cols: D J Y S K W M
[144 184 144 106 161 134 102] : duzom
[169 144 144 106 170 169 169] : fezur
[143 184 144 145 102 137 173] : dulo
both dulo fezur:  => [144]
both fezur dulo:  => [144]
down: [134 169] => W
count fezur: [169] => 3

cols: P N F L E R A Q H B
[137 157 144 101 146 144 151 144 138 138] -> pafi
[139 123 157 141 106 148 137 110 119 145] -> Gub
[138 136 138 108  73  95 104 166 133 114] -> kifur
[120  94  78 138  96 102  75  94 170  83] -> durog
[112 138 121 131 186 144 148 101 105 137] -> rubi
[128 176 181 112 168 134 154 123  68 182] -> Zek
[119 129  93  96  84  83 104 162 142  62] -> vep
[124 150 153 124 145 128  94 123  96  95] -> buv
[115 163 135  97 159 102 120 144  90 134] -> Fon
both Gub vep:  => [119]
count durog: [94] => 2
down: [110 166  94 101 123 162 123] => Q
down: [104  75 148 154 104  94 120] => A
count pafi: [138] => 2
down: [133 170 105] => H

cols: C X G V U T
[143 149 169 129 115 122] = giz
[153 118  81 133 156  81] = potug
[125 176 112  67 138  69] = noger
[149 119 155 116  55 122] = sizi
[136 132  95 112 208 127] = Zene
[124  81  74 162 106 120] = Soko
down: [118 176] => X
down: [127 120] => T
both Soko potug:  => [81]

cols: pori mosa Voda loni san
[199 149 168 149 149] : revuk
[170 145 152 100 129] : Dol
[165 101 139 123 118] : Pumi
[183 148 120  75 143] : kiso
[144 143 147  80 124] : Gova
[193 200 131 105 118] : gud
[152 141 133 153 136] : Sonem
[200 145 125 200 148] : bega
down: [153 200] => loni
count revuk: [150] => 0
down: [129 118 143 124 118] => san
both bega gud:  => [200]
both Sonem Dol:  => [152]
count bega: [148] => 1

cols: miv tadi Fepo Rof
[200 141 174  67] -> tulog
[ 99  87 166  90] -> Remo
[ 85 140 191  87] -> Duk
down: [174 166] => Fepo
down: [90 87] => Rof

cols: tige Les Pezaf kigub Zup Vel volo
[115 154 114 119 129 112 141] = luzo
[102 122 106  86 184 142 114] = votu
[115 154 157 133 107  55 127] = noti
down: [141 114] => volo
both votu luzo:  => [114]

cols: Nari lufak gosan Febo Lod
[119 134 126 158 116] : losu
[ 97 134 162 121 156] : nizom
[148 119 121 161 135] : dogat
[ 99 139 118 146 134] : fegig
[ 98 130 125 115 160] : Fad
[ 97 134 162 121 139] : gobo
[119 173 119 125 138] : ziza
[159 153 154 144 105] : bap
[119 173 126 158 133] : Parom
count ziza: [119] => 2
down: [162 121 118] => gosan
both gobo losu:  => [134]
down: [125 162] => gosan

cols: Mul varef vukov Bab zur zisiv lomik vuzip
[130 128 112 135 120 116 120 129] = nev
[ 92 123 111 168 131 101  93 131] = mudas
[189 110 176  87  87 139  87  96] = gif
[190 156 178  98 190 156 190  95] = Vebu
[126 124 122 147 115 110 122 115] = rer
[ 68 146  69 189 189  92 112 143] = Zogo
[118 137 115 130 130  91 127 144] = Nema
[111 123 136 113 107 136 145 116] = vukir
[185 114 163  74 132 155 150 121] = vir
[152 115 150  98 146 139 115 124] = Zadib
count Vebu: [190] => 3
both mudas Zogo:  => [92]
count gif: [87] => 3
which: [130 128 112 135 120 116 120 129] => nev

cols: Noz givi ledo kibi faf fadi zes Zona
[143 105 134 162 106 124  90 114] -> mamom
[102 111 170 147 132 121  47 114] -> zomuf
[146 146 125 174 152 147 151 165] -> geka
[138 107  97 169 162 164 119  86] -> Zem
[ 69 183  78 111  97 123 164 111] -> Pavap
count geka: [146] => 2
down: [121 147 164 123] => fadi
count Pavap: [164] => 1

cols: Takuv suzet renit Gogir
[128 103 163 165] : zesar
[162 128  92  62] : Sovu
[163 129  68  68] : Pafo
down: [62 68] => Gogir
both Sovu zesar:  => [128]
count Pafo: [163] => 1
both zesar Pafo:  => [163]

cols: Mezud vez mak seris
[135 125 125 125]  vazi
[126 126 126 126]  ruzur
[138 181 119 181]  zepit
count zepit: [139] => 0
which: [135 125 125 125] => vazi
which: [126 126 126 126] => ruzur
count ruzur: [126] => 4
count vazi: [135] => 1
count zepit: [182] => 0
count vazi: [124] => 0

cols: vemim metu Pid Bapom Muz Zin
[126 122 173 134 172 122] = kinas
[142 104 172 142 172 142] = lel
[134 122 173 134 172 120] = rufot
[161  96 108 121 143 107] = lukan
[141  68 104 103 123 133] = fas
[121 133 132 106 145 139] = Sutud
[160 135 144  89  93  96] = rek
[114 141 150 163  74 196] = pefo
[140 153  94 138 127 177] = Pinev
[108 109 147 100 118 150] = lafus
[122 144 146 203 105 174] = kizi
[ 93 160 166 101 132 107] = Kili
which: [142 104 172 142 172 142] => lel
count rek: [144] => 1
which: [141  68 104 103 123 133] => fas
count lel: [141] => 0
down: [142 134 161 141 121 160 114 140 108 122] => vemim
both Sutud Kili:  => [132]
count kinas: [122] => 2

cols: gafov das pifol puga
[ 88 195 114 137] : fepa
[131 122 125 128] : sifu
[131 122 125 123] : duli
[101 195 114 137] : zepag
[104 180  89 151] : difar
[110 172 127  87] : Vek
[168  96 139 154] : bebuz
[ 81 166 130  94] : vup
[175 140 132 111] : tilin
[104 101  78 146] : dasu
[122  56  58 199] : pek
[131 122 120 107] : Vaz
both sifu pek:  => [122]
down: [ 89 127 139 130 132  78  58] => pifol
down: [195 122 122 195 180 172] => das

cols: gomi vuge mov Fetad bugeg Tus Nubi
[137 154 110 168 136 203 114]  fopef
[137 154 110 155 136 203 112]  mise
[ 86 128 141 132 139  82 139]  febi
[ 87 142 191 197  89  92 109]  Puva
[137 154 191 140 136 203 112]  Zuru
count febi: [141] => 1
both Zuru Puva:  => [191]

cols: rupi vego rog sogu nodol lovo Zigit zut
[ 84 169  85 196 155  87 129 129]  kagu
[ 70  89  69 188 122  51 140  54]  Ber
[152 136 152  57 162 152 152  57]  gup
[145  99  99 165 145  83 159  99]  Zaz
[108 138  95 169 100 102 155  78]  medi
[112 131  94 164 170 103 159 161]  vive
count gup: [152] => 4
which: [108 138  95 169 100 102 155  78] => medi
down: [ 85  69 152  99] => rog
count Zaz: [99] => 3
count kagu: [168] => 0
down: [ 87  51 152  83 102] => lovo

cols: Biv sep Bugef Dem
[117 132 133 126]  pubat
[124 107 192 129]  fedi
[116 145  93 132]  paz
[ 97 117  77 127]  lunod
[142 138 132 132]  popa
[120  96 141 133]  zomak
[168 123 150 127]  Zat
[114 110 147 122]  Vizap
[140 121 121 121]  kon
[ 87 121  96 129]  dak
down: [124 116  97] => Biv
count popa: [132] => 2
count kon: [121] => 3

cols: Dav paro sugiz fuler fulib Silaz lifot sika dor rimo
[124 129 130 125 125 128 129 128 133 123] = sodi
[121  81 175 140 108  84 128 128 167 143] = raluv
[108 109 128 149  93 145 133 147 149 123] = Vurab
[122  58 128 149  93  63 128 128 128 148] = buraz
down: [124 121 108] => Dav
both buraz raluv:  => [128]
count buraz: [148] => 1

cols: gur zav Fino Zubi Zudo nivup likib rolal
[174 112 156 197  89 139 208 196]  Zim
[145  97 149  92 145  97 129  97]  bobu
[169 125 116 198  80 115 207 209]  boga
[115 105 104 103 111 104 103  63]  Nako
[167 159 119 124 122 154 129 204]  Bure
[117 121 121 197 121 117 103 205]  vomep
[153 156 140 199  96 156 191 140]  fiz
down: [116 104 119 121] => Fino
count Nako: [104] => 2
count fiz: [140] => 2
down: [ 97 115 104 154] => nivup
count vomep: [117] => 2
down: [198 103 124 197 199] => Zubi
count bobu: [97] => 3

cols: logu Dusap Fibo Senad pes mebis Kul
[ 83  83 161 161 161  83 161]  dubu
[143  89 160 201 112  56  83]  nud
[131 149 112 170 111 154 111]  Zugi
both Zugi nud:  => [112]
count dubu: [161] => 4
count nud: [112] => 1
count Zugi: [130] => 0
count dubu: [83] => 3

cols: sebe Gen kemu gavut kol rom
[ 78 135  79 180 166  73] = Pil
[191 191 136 191 166 192] = riv
[ 79  76 111 135 161  73] = Nik
down: [ 78 191] => sebe
count riv: [191] => 3
down: [ 73 192] => rom
both Pil riv:  => [166]
down: [166 161] => kol
which: [191 191 136 191 166 192] => riv

cols: Dife gisir zedov Ruva bod deme Sevov Kezaz dalid lan
[163 138  73 125 123  94 137  55 128 122]  vulaf
[133 137 110 129 112 123 146 105 122 132]  pegal
[141 137 112 132 101 109 147 110 138 127]  gunot
down: [128 122] => dalid
down: [137 146] => Sevov
which: [133 137 110 129 112 123 146 105 122 132] => pegal
down: [146 147] => Sevov
down: [125 129] => Ruva
down: [133 141] => Dife
which: [163 138  73 125 123  94 137  55 128 122] => vulaf

cols: Noben zifek naruv lal riber
[120 135 114  87 120]  zolod
[133 134 116  62 126]  Mone
[ 80  81 126 131 100]  peteb
[213 130 116 174  94]  sovad
[156 157 156 142  49]  kovif
down: [ 62 131] => lal
count kovif: [156] => 2
count zolod: [120] => 2

cols: pipo nuba Laso Neka pasad deruz voz soz
[122 111  86  73  85  77 110 105] -> gugu
[113 130 112  85  80 103  86 116] -> kikug
[100 127 106 108 115 106 109 163] -> Bugu
[122  91 117 107  73 131 129  78] -> Boso
[122 137  86  73  85  77  96 152] -> duze
[122 137  86  73  85  77  85 180] -> lorem
[122 137  86  73  85  77 110 152] -> Gatad
[141 152 106  74  98  83  99 137] -> namo
[111 108 108  95 110  85  85 186] -> tuda
[160 185 105  80 128  70 122 174] -> zusem
both lorem zusem:  => [122]
count zusem: [174] => 1
down: [77 77 77 83 85 70] => deruz
down: [163  78 152 180 152 137 186 174] => soz
down: [83 85] => deruz
count tuda: [108] => 2
down: [127  91] => nuba

cols: baze paza Kolu ner Zad peg Pezel pidob
[130 113 125 101 128 128 169 126] = meba
[127 118 111  93  57 148 112 144] = Fevi
[ 97 133 124 118 108 130  72 121] = kulop
[148 130 130 123 117 117 117 130] = Par
[130 130 149 131 123 104 124 126] = Ribu
[149 118 144  95 101 157 124 125] = sazir
[159 149 135 148  97 158 157 121] = Pemo
[121 138 136 147 115 106 135 124] = netek
[149 112 144  95 101 157 124 125] = gan
[142 122 136 100 137  98 125 117] = Fen
[117 113 110 131  80 148 133 134] = kuz
both Par kulop:  => [130]
both kulop Par:  => [130]
count Par: [117] => 3

cols: Ran Gek Fud doron
[130 130 130 146] = Ved
[118 133 133 132] = kopi
[153 121 126 138] = goden
[133 135 139 140] = Lema
[189 109 131 109] = pelu
[197 129 120 132] = des
[101 119 144 129] = Noko
[190  94 133 149] = Repu
[199 128 125 120] = Bubut
[118 133 108 132] = rabo
[ 77 134 122 147] = dat
down: [132 138 140 109 132 129 149 120 132 147] => doron
count Ved: [130] => 3
down: [126 139 131 120 144 133 125] => Fud

cols: vimit gel Gizo bup Bet
[151 159 103 115 124] -> dez
[155 156 111 109  90] -> guziv
[ 95  92 119 133 146] -> pimut
[ 95 127 144 145 121] -> rusa
[ 83 115  83  83  83] -> Nek
[166 140 104 117  77] -> Mabo
[149 145 134 139 149] -> bovar
[144 132 120 108 140] -> melo
[118 132 104  86 136] -> veza
[96 65 82 96 97] -> Mebi
down: [121  83  77] => Bet
down: [111 119 144  83 104] => Gizo
down: [ 90 146 121  83  77 149] => Bet
count veza: [104] => 1
count Nek: [83] => 4

cols: Pafu Lokap radi pagiv Fano fabes
[145 131 130 123 174 124]  Gimun
[161 135 161 132 161 135]  giru
[ 44 160 129  44 169  44]  Nipe
[144 133 134 126 172 159]  Didi
[155 130 127 133 167 105]  beso
[132 132 129 126 129 132]  viv
down: [160 133] => Lokap
down: [167 129] => Fano
count Nipe: [129] => 1
count Nipe: [44] => 3
count viv: [129] => 2
count giru: [161] => 3
down: [123 132  44 126] => pagiv

cols: topil Filat Zeluz Tava
[103 112 177  74]  kore
[188 184 204 170]  totun
[109 150 177  92]  bipo
[103 112  75  74]  merud
down: [150 112] => Filat
down: [112 184] => Filat
down: [177  75] => Zeluz
down: [177 204 177] => Zeluz
down: [ 74 170] => Tava

cols: sali vob Gaven duvu mez
[94 52 52 94 95] -> muf
[ 94  79 153 153 150] -> vusu
[146 152 152 152 146] -> bir
count bir: [152] => 3
count muf: [94] => 2
count vusu: [153] => 2
down: [94 94] => sali
down: [ 79 152] => vob
down: [ 94 153] => duvu
both muf vusu:  => [94]

cols: nubav pov zerav Gefo lar mogi
[132  94  84 153 134 151] = ver
[ 98  69 170 160 162  69] = Bada
[ 70  70 138  70 152 152] = feto
[102 102 169 102 169 169] = gefe
[103 101 154 163 129  71] = Guvi
[149 126 163 120 163 105] = vin
down: [103 149] => nubav
count gefe: [102] => 3
both Guvi vin:  => [163]
count feto: [69] => 0

cols: vom fuva novog zab gulo
[ 95 119  58 169 125] -> Kodin
[136 137 148 115 154] -> maru
[114  97 116 143 100] -> Geno
[124 159 182 151 106] -> sineg
[115 118 110  95 108] -> Bak
[117 120  93 104 136] -> Mif
[141 139 111 117 115] -> fere
[141 161 143 133 113] -> fita
down: [118 120] => fuva
down: [148 116] => novog
both Mif maru:  => [136]

cols: zuvu Vuz Bolel Kezag riro
[158  85 103 143 158] : vuba
[139 125 124 127 128] : famet
[133 137 163 107 120] : giba
[ 63  86 121 128 128] : Div
[125 201 201  73 159] : kogo
[125 144  73  73 107] : lareb
[133 137 163 107 149] : fetum
count kogo: [160] => 0
count vuba: [157] => 0
count Div: [86] => 1
count lareb: [73] => 2

cols: pup nutab Zopiz foza pova ser
[115 115 115 152 158 152] : zugel
[161 115 115 116 168 168] : Zakob
[ 79  76  83  86 134 138] : muso
[ 80 116  45  80  80  45] : levo
count levo: [116] => 1
count Zakob: [115] => 2
count zugel: [116] => 0
which: [115 115 115 152 158 152] => zugel

cols: depa nutaz dusuf Num Dazo bug vosel
[156 178 136 136 136 152 152] -> kat
[ 99 103 120 135 103  92 104] -> puro
[159  71 146 119 120 154 161] -> sot
[118 108 137 153 122 121 180] -> nati
[154 136 136 174 157 136 154] -> kana
[142 107 153 174 181 118 177] -> lile
[153 172 135 119 116 137  83] -> sotel
[127 142 121 150 180  96 172] -> rop
[115 206 117 100 102 105 153] -> nug
[150 133 149 106 173 155 153] -> Maz
down: [120 146 137 136 153 135 121 117] => dusuf
both Maz lile:  => [153]
both kana kat:  => [136]
count kat: [136] => 3
count kana: [136] => 3
count puro: [120] => 1
down: [ 96 105 155] => bug

cols: Zofov tute kuf luzum
[135 107 142 107] -> Mib
[ 92  92  92 101] -> gir
[116  93 126 111] -> pevuv
[ 89  95 133 150] -> sarav
[170  84 146 108] -> bazi
[94 72 94 94] -> favu
[116  84 132 142] -> Zede
[ 64 100 134 156] -> lepat
[145 115 147 107] -> Mel
[156 143 123 102] -> Dama
[130  96 105 100] -> kel
[127 116 126  95] -> Bam
which: [145 115 147 107] => Mel
both Zede Mib:  => [142]
count gir: [92] => 3
both Mel Mib:  => [107]
which: [94 72 94 94] => favu
count favu: [95] => 0

cols: vuv Desa zib gupe
[ 73  85 157 144] : kef
[109  92  91  86] : gib
[ 56 158 156 144] : zon
[156 104 165 130] : Bis
which: [156 104 165 130] => Bis
both Bis zon:  => [156]

cols: sutes Duga fozas Lenod zub gav fezep poz
[138 147 112 148 168 147 133 126] = veb
[148 117 160 125 128 214 126 116] = leku
[138 147 148 139 117 105 118 126] = Paze
which: [138 147 148 139 117 105 118 126] => Paze
which: [148 117 160 125 128 214 126 116] => leku

cols: vebez tabez vumi bikef ganef kedi davu Madon Zatu tez
[118 143 106 133 165 118 103  91  95 174] = nit
[114 118 103 134  49 117 121  79  83 168] = nipor
[111 157 176 175  40 175 125 102  76 165] = neso
both neso nit:  => [165]
both nit neso:  => [165]
down: [95 83] => Zatu
which: [114 118 103 134  49 117 121  79  83 168] => nipor
count neso: [175] => 2

cols: dobo rotus zuvaf Tumid maloz
[142 124 141 124 124] = fot
[123  99  79 135 116] = pevef
[129 125 127 128 128] = vuku
[139 104  92 142  89] = zubu
[141  89  76 135 140] = gese
[117 117 117 138 117] = Vid
[138  88 118 140 116] = popu
[ 99  55 122 109 145] = Mudo
count fot: [124] => 3
both popu gese:  => [140]
count Vid: [117] => 4
both gese zubu:  => [89]
count zubu: [142] => 1
count pevef: [79] => 1
count popu: [140] => 1

cols: bopug guzam pizo luva zipoz
[149 151 185 122 143] -> sune
[159 143 153 141 155] -> Bonid
[101  87  68 179 145] -> pifa
[171 179 137  75  96] -> zepod
[182 143 124 131 126] -> bener
[114 106 162 144 124] -> zoz
[133  70 115 179 133] -> zuvut
[180  78 111 163 121] -> kogev
[127 135 130 149 104] -> bupa
[114  96 180 149 125] -> Lided
[121 156  58 196 169] -> sul
[ 67  44  84 197 190] -> Doguk
down: [149 149 196] => luva
both zuvut zepod:  => [179]
both zepod pifa:  => [179]
down: [149 196 197] => luva
down: [143 155 145  96 126 124 133 121 104 125 169] => zipoz

cols: Movu retov verol Saz kug kal
[149 169 144 159 171 161]  fonug
[185 118 152 163 130 122]  deg
[156 132 194 147  71 117]  Feno
[160 108 159 182 160 148]  leti
[154 161 160 180 170 191]  Tidup
count leti: [182] => 1
both Tidup leti:  => [160]
which: [185 118 152 163 130 122] => deg
down: [160 170] => kug
down: [117 148] => kal

cols: kos sar rupu fumot pir Tef
[167 200 128 163 137 131] : pobi
[164 100 141 185 184 199] : kile
[114 123  59 164 153 112] : Katav
[114 123  59 104 153 126] : biva
[105 145 172  56 127 161] : pupif
down: [199 112 126] => Tef
both kile Katav:  => [164]
down: [184 153] => pir

cols: gid bur kofem duf kubo Vur dazu keze
[113  78 167 187  59 173 166 179] = firo
[181 167 181  54 181 168 168 111] = vinu
[113  78  78 173 172 172  66 113] = Kofut
both vinu firo:  => [167]
down: [ 78 167] => bur
count vinu: [167] => 1
count vinu: [168] => 2
down: [168  66] => dazu
count Kofut: [172] => 2
both firo vinu:  => [167]

